In the data rows, 128 means zero.
Every row has a hidden score from 0 to 40. What is each row's score? 20 is about the middle. The score is a weighted sum of the row's numbers plus the product of two more (or one squared), each taken from its middle value.
np.array([136, 124, 127, 129, 142, 121, 122, 121, 139, 139, 148, 156, 118,
          165, 128, 124]) 31
np.array([130, 149, 132, 122, 141, 124, 120, 126, 132, 128, 138, 141, 128,
          139, 142, 144]) 20
np.array([189, 127, 143, 096, 085, 122, 140, 149, 168, 108, 180, 120, 069,
          125, 134, 207]) 18
np.array([135, 110, 109, 131, 142, 117, 124, 148, 113, 138, 103, 128, 150,
          141, 145, 123]) 16
np.array([141, 124, 111, 133, 146, 117, 117, 110, 124, 127, 137, 142, 144,
          154, 147, 124]) 17
np.array([117, 127, 118, 119, 140, 145, 125, 135, 096, 154, 107, 100, 150,
          132, 157, 130]) 17
np.array([183, 116, 095, 182, 169, 115, 151, 112, 128, 106, 129, 133, 123,
          151, 177, 098]) 21
np.array([136, 137, 128, 124, 149, 130, 120, 109, 127, 123, 133, 134, 131,
          153, 149, 123]) 21
np.array([126, 129, 144, 129, 105, 140, 119, 134, 145, 140, 109, 125, 129,
          122, 115, 144]) 12
np.array([118, 112, 114, 143, 115, 109, 122, 086, 103, 109, 123, 104, 114,
          096, 098, 116]) 26
np.array([134, 116, 135, 129, 127, 125, 109, 137, 135, 120, 130, 131, 143,
          131, 105, 116]) 23
np.array([130, 128, 171, 142, 110, 154, 128, 152, 170, 137, 160, 146, 134,
          145, 098, 118]) 23
np.array([140, 132, 123, 145, 145, 107, 128, 105, 111, 137, 131, 144, 139,
          159, 118, 108]) 23
np.array([146, 121, 118, 119, 133, 140, 127, 142, 131, 131, 117, 127, 139,
          137, 131, 149]) 19
np.array([126, 134, 144, 128, 140, 125, 124, 111, 128, 131, 141, 125, 122,
          143, 123, 115]) 26
np.array([134, 088, 167, 147, 129, 091, 149, 089, 096, 088, 156, 136, 170,
          114, 079, 124]) 27
np.array([123, 125, 122, 114, 146, 136, 117, 132, 151, 119, 134, 124, 112,
          142, 164, 131]) 21
np.array([114, 105, 142, 071, 132, 155, 123, 147, 125, 131, 139, 104, 141,
          143, 157, 154]) 15
np.array([122, 146, 137, 130, 149, 134, 113, 120, 138, 126, 139, 132, 133,
          145, 146, 123]) 24
np.array([134, 119, 114, 126, 141, 122, 133, 145, 119, 131, 109, 137, 142,
          143, 135, 116]) 19
np.array([133, 125, 121, 141, 147, 139, 143, 156, 123, 132, 097, 121, 129,
          144, 163, 120]) 15
np.array([116, 128, 114, 144, 135, 119, 116, 127, 105, 135, 123, 114, 140,
          136, 140, 141]) 15
np.array([122, 117, 127, 100, 137, 149, 115, 140, 137, 121, 128, 113, 116,
          134, 150, 133]) 17
np.array([146, 119, 130, 125, 125, 117, 120, 127, 137, 140, 126, 127, 136,
          149, 118, 142]) 20
np.array([107, 113, 114, 119, 130, 115, 117, 134, 132, 142, 099, 133, 125,
          115, 125, 092]) 19
np.array([157, 123, 105, 153, 156, 116, 130, 108, 116, 113, 123, 142, 147,
          155, 153, 112]) 17
np.array([143, 136, 145, 128, 138, 142, 148, 133, 142, 142, 109, 122, 139,
          137, 135, 123]) 16
np.array([118, 105, 113, 133, 142, 126, 128, 135, 099, 134, 119, 114, 143,
          134, 143, 141]) 18
np.array([133, 127, 129, 119, 123, 123, 137, 141, 129, 126, 136, 129, 137,
          146, 124, 139]) 18
np.array([119, 115, 116, 128, 135, 135, 120, 140, 127, 137, 111, 141, 135,
          145, 140, 127]) 20
np.array([136, 128, 134, 128, 137, 127, 111, 135, 123, 128, 111, 106, 120,
          121, 116, 123]) 24
np.array([132, 122, 141, 131, 116, 125, 115, 127, 137, 135, 103, 133, 126,
          125, 121, 138]) 14
np.array([109, 120, 122, 103, 133, 136, 114, 139, 142, 139, 120, 130, 150,
          141, 144, 123]) 17
np.array([134, 127, 128, 129, 136, 111, 105, 124, 126, 130, 121, 105, 121,
          122, 106, 128]) 25
np.array([135, 132, 126, 122, 120, 131, 145, 138, 131, 140, 139, 142, 132,
          139, 109, 125]) 22
np.array([126, 127, 118, 141, 135, 116, 160, 114, 083, 112, 109, 146, 155,
          128, 115, 126]) 14
np.array([136, 108, 122, 138, 125, 105, 109, 123, 139, 131, 089, 137, 139,
          124, 110, 129]) 17
np.array([108, 139, 112, 131, 126, 142, 121, 106, 113, 114, 122, 119, 112,
          115, 130, 135]) 21
np.array([079, 158, 085, 133, 117, 115, 132, 105, 117, 083, 116, 116, 098,
          082, 112, 129]) 19
np.array([129, 099, 149, 134, 116, 084, 071, 118, 142, 125, 105, 092, 119,
          089, 083, 118]) 21
np.array([112, 136, 128, 122, 142, 140, 112, 127, 128, 158, 146, 101, 148,
          152, 154, 139]) 21
np.array([127, 134, 137, 141, 129, 132, 128, 133, 148, 127, 141, 146, 142,
          146, 106, 128]) 26
np.array([137, 133, 127, 125, 144, 131, 118, 115, 125, 125, 133, 133, 139,
          141, 147, 128]) 20
np.array([162, 104, 123, 155, 152, 114, 143, 118, 124, 111, 113, 128, 143,
          147, 153, 117]) 22
np.array([129, 131, 134, 138, 129, 118, 115, 114, 125, 120, 140, 131, 141,
          139, 109, 127]) 22
np.array([136, 117, 125, 125, 126, 126, 137, 125, 132, 125, 130, 130, 124,
          145, 115, 161]) 21
np.array([110, 124, 120, 115, 135, 139, 118, 142, 107, 158, 131, 111, 150,
          135, 150, 142]) 16
np.array([164, 144, 119, 145, 153, 110, 124, 113, 100, 150, 142, 098, 147,
          149, 143, 111]) 20
np.array([158, 130, 113, 151, 156, 116, 120, 112, 123, 114, 123, 139, 144,
          157, 156, 100]) 20
np.array([126, 136, 120, 118, 151, 131, 125, 139, 120, 144, 123, 100, 131,
          140, 153, 131]) 21
np.array([098, 159, 094, 122, 135, 142, 130, 109, 094, 133, 113, 131, 142,
          133, 147, 124]) 13
np.array([100, 178, 107, 123, 140, 109, 075, 126, 120, 132, 116, 100, 104,
          084, 118, 110]) 23
np.array([103, 142, 138, 134, 128, 141, 125, 130, 144, 146, 115, 145, 117,
          127, 112, 101]) 22
np.array([142, 106, 124, 134, 151, 120, 133, 135, 124, 122, 114, 127, 129,
          133, 143, 121]) 24
np.array([124, 128, 126, 101, 124, 063, 066, 107, 140, 114, 118, 068, 124,
          070, 081, 119]) 25
np.array([131, 119, 114, 130, 132, 128, 132, 116, 126, 116, 129, 128, 118,
          152, 110, 136]) 23
np.array([130, 130, 145, 142, 128, 133, 113, 145, 138, 129, 129, 127, 125,
          140, 114, 126]) 21
np.array([106, 133, 154, 155, 113, 136, 132, 138, 128, 162, 120, 158, 112,
          101, 095, 068]) 28
np.array([096, 194, 085, 125, 111, 161, 132, 125, 103, 099, 101, 139, 092,
          090, 136, 101]) 14
np.array([251, 125, 149, 108, 075, 130, 159, 152, 170, 101, 201, 107, 040,
          116, 161, 228]) 34
np.array([124, 150, 115, 114, 130, 119, 091, 109, 129, 123, 127, 107, 127,
          124, 115, 126]) 21
np.array([132, 118, 120, 122, 129, 109, 130, 127, 133, 133, 116, 136, 138,
          139, 115, 136]) 20
np.array([142, 118, 157, 126, 132, 134, 119, 127, 138, 123, 138, 130, 140,
          150, 113, 127]) 22
np.array([124, 137, 123, 109, 138, 145, 114, 141, 130, 118, 140, 134, 139,
          141, 139, 145]) 19
np.array([127, 149, 158, 125, 123, 133, 128, 136, 148, 123, 160, 142, 120,
          149, 154, 167]) 22
np.array([118, 137, 121, 111, 140, 118, 153, 131, 114, 147, 110, 125, 119,
          133, 122, 097]) 20
np.array([155, 129, 109, 164, 153, 120, 135, 110, 121, 107, 133, 140, 131,
          155, 143, 109]) 22
np.array([148, 133, 115, 153, 151, 124, 131, 114, 105, 124, 113, 140, 146,
          144, 140, 109]) 20
np.array([137, 125, 128, 119, 113, 135, 121, 133, 143, 122, 113, 136, 140,
          132, 129, 154]) 12
np.array([096, 145, 101, 109, 117, 129, 138, 106, 122, 072, 120, 120, 116,
          087, 130, 127]) 15
np.array([144, 107, 115, 124, 150, 129, 126, 139, 120, 130, 113, 124, 134,
          136, 157, 115]) 23
np.array([124, 135, 095, 128, 143, 134, 132, 125, 117, 130, 111, 111, 127,
          123, 130, 124]) 22
np.array([106, 145, 142, 093, 140, 151, 125, 128, 152, 114, 149, 118, 114,
          144, 155, 139]) 15
np.array([122, 097, 129, 102, 143, 145, 125, 153, 129, 135, 112, 106, 147,
          129, 161, 113]) 19
np.array([130, 132, 127, 143, 132, 127, 098, 126, 136, 118, 113, 113, 128,
          113, 119, 125]) 22
np.array([118, 153, 161, 129, 125, 133, 121, 133, 167, 131, 152, 129, 124,
          127, 098, 132]) 26
np.array([126, 113, 121, 106, 136, 149, 118, 140, 127, 121, 124, 130, 127,
          133, 146, 131]) 20
np.array([161, 110, 125, 132, 118, 117, 135, 138, 136, 150, 114, 132, 095,
          095, 126, 142]) 24
np.array([124, 114, 167, 121, 109, 143, 143, 124, 137, 088, 167, 140, 116,
          133, 128, 168]) 19
np.array([071, 131, 180, 120, 090, 139, 128, 144, 129, 174, 128, 083, 106,
          071, 122, 064]) 14
np.array([133, 123, 125, 133, 136, 125, 132, 133, 132, 118, 122, 144, 129,
          146, 141, 125]) 19
np.array([149, 078, 138, 131, 125, 084, 149, 115, 109, 126, 124, 139, 151,
          146, 076, 127]) 25
np.array([114, 140, 113, 107, 132, 153, 153, 154, 093, 151, 123, 126, 164,
          138, 152, 115]) 14
np.array([206, 106, 193, 103, 059, 136, 121, 164, 198, 117, 213, 143, 072,
          102, 128, 251]) 19
np.array([131, 133, 132, 130, 139, 134, 131, 137, 119, 128, 122, 126, 140,
          120, 127, 122]) 23
np.array([109, 148, 136, 123, 134, 138, 123, 120, 144, 127, 151, 138, 123,
          145, 141, 153]) 28
np.array([130, 119, 126, 120, 149, 130, 124, 121, 138, 120, 131, 137, 135,
          142, 143, 128]) 23
np.array([139, 120, 116, 123, 129, 117, 124, 126, 121, 135, 124, 125, 136,
          149, 112, 142]) 20
np.array([115, 142, 094, 119, 142, 133, 114, 126, 127, 145, 107, 116, 137,
          131, 134, 134]) 21
np.array([122, 154, 154, 101, 136, 157, 120, 125, 163, 118, 150, 131, 115,
          146, 154, 142]) 15
np.array([128, 148, 140, 116, 138, 145, 127, 133, 142, 122, 141, 132, 128,
          142, 145, 140]) 20
np.array([073, 255, 128, 148, 190, 159, 255, 229, 144, 139, 194, 215, 158,
          125, 143, 120]) 21
np.array([144, 126, 120, 140, 140, 127, 135, 132, 138, 110, 126, 133, 138,
          146, 147, 105]) 20
np.array([152, 119, 124, 143, 143, 135, 132, 134, 126, 110, 109, 123, 135,
          140, 151, 112]) 22
np.array([147, 095, 234, 104, 095, 098, 201, 092, 134, 005, 232, 165, 102,
          066, 139, 178]) 35
np.array([127, 080, 127, 160, 126, 141, 100, 133, 136, 176, 086, 152, 106,
          088, 093, 135]) 36
np.array([117, 170, 108, 095, 157, 063, 057, 111, 137, 124, 116, 067, 107,
          108, 095, 111]) 24
np.array([159, 120, 107, 145, 150, 114, 124, 107, 123, 129, 119, 129, 152,
          155, 155, 103]) 18
np.array([110, 165, 129, 127, 150, 174, 227, 181, 103, 152, 138, 125, 166,
          124, 158, 082]) 26
np.array([107, 124, 126, 136, 125, 127, 133, 121, 105, 140, 125, 139, 156,
          128, 125, 135]) 15
np.array([130, 135, 125, 114, 145, 140, 121, 132, 125, 132, 143, 119, 129,
          138, 144, 133]) 24
np.array([117, 161, 146, 146, 116, 097, 083, 108, 142, 090, 146, 105, 128,
          094, 094, 120]) 21
np.array([114, 159, 116, 139, 138, 120, 110, 106, 111, 121, 121, 111, 132,
          127, 125, 125]) 19
np.array([107, 144, 104, 139, 134, 184, 140, 138, 103, 109, 099, 168, 142,
          115, 145, 099]) 19
np.array([161, 112, 117, 166, 151, 108, 141, 125, 122, 104, 103, 135, 135,
          149, 162, 123]) 17
np.array([130, 136, 120, 133, 134, 122, 102, 127, 127, 121, 124, 110, 126,
          125, 111, 127]) 24
np.array([128, 126, 145, 130, 122, 124, 132, 118, 124, 118, 148, 125, 121,
          145, 131, 142]) 20
np.array([120, 146, 148, 112, 133, 154, 122, 141, 144, 138, 121, 118, 129,
          148, 137, 135]) 9
np.array([134, 126, 108, 123, 129, 150, 125, 140, 136, 134, 124, 121, 134,
          153, 143, 161]) 18
np.array([140, 122, 143, 125, 126, 130, 133, 121, 125, 140, 152, 139, 145,
          159, 109, 123]) 25
np.array([112, 122, 174, 108, 083, 122, 089, 123, 192, 111, 159, 124, 107,
          118, 092, 152]) 11
np.array([148, 126, 109, 119, 129, 123, 129, 136, 125, 134, 129, 138, 124,
          137, 121, 149]) 20
np.array([123, 133, 133, 118, 147, 134, 126, 130, 140, 121, 121, 123, 129,
          140, 141, 136]) 18
np.array([108, 132, 111, 120, 144, 144, 144, 140, 115, 152, 114, 126, 153,
          141, 155, 122]) 18
np.array([127, 093, 116, 126, 096, 058, 101, 111, 141, 109, 100, 123, 135,
          103, 078, 134]) 15
np.array([123, 136, 134, 107, 140, 151, 117, 135, 131, 147, 117, 126, 136,
          142, 136, 130]) 18
np.array([113, 153, 142, 118, 139, 142, 116, 130, 136, 152, 157, 096, 142,
          146, 147, 146]) 22
np.array([141, 140, 124, 150, 133, 127, 127, 114, 124, 120, 138, 132, 130,
          148, 149, 124]) 18
np.array([145, 126, 130, 155, 131, 139, 125, 125, 133, 121, 125, 136, 144,
          144, 132, 112]) 22
np.array([135, 120, 128, 112, 122, 131, 136, 136, 133, 134, 130, 136, 128,
          148, 124, 156]) 18
np.array([122, 144, 101, 146, 130, 150, 139, 134, 121, 109, 123, 126, 140,
          134, 137, 136]) 16
np.array([134, 112, 135, 118, 114, 102, 107, 141, 145, 125, 130, 110, 121,
          117, 098, 156]) 20
np.array([129, 101, 139, 134, 131, 120, 137, 111, 127, 122, 139, 144, 136,
          159, 119, 128]) 23
np.array([120, 135, 130, 126, 141, 136, 117, 135, 125, 135, 132, 103, 134,
          148, 148, 141]) 20
np.array([137, 119, 126, 121, 131, 116, 125, 138, 125, 129, 118, 120, 130,
          134, 102, 129]) 22
np.array([139, 131, 158, 152, 116, 148, 130, 147, 146, 132, 170, 142, 148,
          133, 110, 112]) 27
np.array([097, 159, 111, 150, 132, 150, 147, 126, 115, 115, 119, 131, 136,
          120, 143, 127]) 17
np.array([150, 111, 123, 122, 113, 119, 129, 138, 147, 137, 111, 131, 120,
          131, 112, 167]) 17
np.array([142, 135, 110, 135, 150, 119, 138, 121, 118, 121, 111, 130, 135,
          146, 134, 118]) 20
np.array([187, 111, 113, 195, 153, 118, 148, 138, 121, 111, 112, 123, 124,
          137, 167, 106]) 27
np.array([088, 144, 094, 095, 163, 123, 130, 138, 105, 177, 113, 115, 161,
          145, 169, 122]) 17
np.array([140, 121, 114, 122, 116, 135, 131, 128, 142, 138, 110, 129, 112,
          132, 111, 149]) 18
np.array([142, 118, 111, 115, 134, 131, 128, 135, 117, 141, 108, 129, 123,
          142, 125, 146]) 19
np.array([106, 134, 127, 123, 125, 142, 120, 126, 105, 140, 126, 119, 153,
          136, 142, 135]) 15
np.array([122, 111, 129, 138, 130, 116, 111, 139, 131, 151, 090, 141, 122,
          119, 117, 100]) 19
np.array([128, 141, 135, 119, 133, 129, 131, 121, 129, 116, 139, 143, 127,
          146, 147, 147]) 18
np.array([133, 093, 140, 139, 110, 090, 071, 134, 153, 131, 104, 103, 122,
          090, 088, 114]) 20
np.array([134, 110, 119, 129, 125, 125, 132, 129, 132, 120, 125, 128, 135,
          142, 121, 142]) 19
np.array([153, 115, 135, 133, 123, 136, 134, 129, 128, 143, 140, 130, 138,
          133, 113, 145]) 24
np.array([101, 100, 116, 120, 133, 147, 126, 126, 111, 117, 112, 124, 141,
          123, 140, 125]) 19
np.array([135, 127, 149, 118, 134, 144, 126, 135, 121, 131, 126, 127, 134,
          136, 123, 127]) 23
np.array([121, 103, 171, 135, 079, 106, 082, 125, 184, 114, 133, 136, 097,
          082, 083, 146]) 18
np.array([146, 123, 114, 134, 123, 111, 132, 131, 134, 133, 120, 130, 128,
          142, 116, 147]) 19
np.array([163, 109, 108, 130, 078, 097, 122, 139, 164, 129, 116, 131, 106,
          114, 102, 205]) 18
np.array([133, 143, 105, 124, 145, 123, 137, 134, 100, 161, 101, 115, 147,
          138, 148, 136]) 13
np.array([131, 114, 110, 138, 153, 116, 119, 148, 122, 119, 122, 135, 140,
          133, 136, 133]) 20
np.array([128, 124, 150, 107, 142, 146, 132, 158, 134, 107, 130, 103, 126,
          127, 151, 131]) 20
np.array([121, 137, 122, 136, 130, 116, 114, 120, 122, 131, 112, 136, 131,
          135, 124, 127]) 20
np.array([124, 113, 141, 141, 105, 123, 120, 144, 135, 149, 110, 149, 133,
          119, 105, 109]) 19
np.array([128, 151, 133, 125, 140, 152, 111, 134, 128, 137, 137, 122, 131,
          140, 145, 143]) 21
np.array([141, 113, 116, 128, 130, 111, 132, 117, 120, 126, 130, 145, 126,
          153, 130, 122]) 20
np.array([144, 122, 131, 133, 118, 132, 119, 135, 127, 130, 121, 131, 139,
          132, 110, 135]) 20
np.array([086, 132, 113, 112, 134, 136, 109, 127, 139, 125, 125, 107, 145,
          124, 138, 124]) 20
np.array([112, 133, 133, 125, 140, 140, 111, 125, 127, 140, 149, 110, 140,
          146, 140, 140]) 23
np.array([119, 109, 135, 129, 133, 125, 136, 122, 139, 127, 126, 132, 130,
          146, 138, 135]) 21
np.array([101, 175, 080, 114, 152, 144, 124, 125, 099, 169, 100, 138, 140,
          140, 147, 130]) 19
np.array([122, 131, 122, 143, 135, 122, 130, 119, 122, 118, 120, 140, 135,
          146, 131, 134]) 20
np.array([113, 107, 128, 139, 133, 142, 130, 120, 096, 121, 125, 129, 145,
          126, 133, 139]) 20
np.array([117, 160, 134, 107, 125, 149, 112, 138, 135, 150, 166, 123, 130,
          151, 148, 150]) 21
np.array([112, 138, 123, 117, 143, 113, 098, 138, 130, 127, 113, 099, 118,
          117, 114, 121]) 21
np.array([165, 112, 101, 162, 152, 106, 139, 095, 118, 108, 109, 136, 143,
          155, 162, 098]) 17
np.array([148, 110, 142, 157, 121, 124, 098, 152, 141, 117, 122, 133, 128,
          117, 108, 123]) 24
np.array([093, 096, 187, 155, 065, 128, 087, 170, 156, 163, 136, 183, 130,
          103, 072, 108]) 31
np.array([125, 145, 095, 114, 144, 147, 145, 127, 105, 149, 107, 136, 135,
          144, 136, 128]) 19
np.array([146, 130, 114, 139, 144, 122, 129, 142, 105, 134, 103, 115, 134,
          132, 151, 134]) 18
np.array([111, 122, 116, 139, 128, 144, 128, 114, 104, 119, 122, 120, 144,
          125, 134, 136]) 18
np.array([131, 147, 104, 128, 139, 129, 137, 128, 110, 141, 117, 127, 134,
          142, 130, 133]) 18
np.array([111, 126, 183, 121, 072, 146, 134, 139, 136, 155, 191, 146, 140,
          139, 099, 116]) 22
np.array([111, 116, 140, 092, 139, 156, 129, 143, 124, 136, 116, 090, 151,
          125, 159, 143]) 16
np.array([132, 090, 147, 125, 094, 055, 088, 119, 151, 124, 121, 121, 127,
          111, 082, 142]) 18
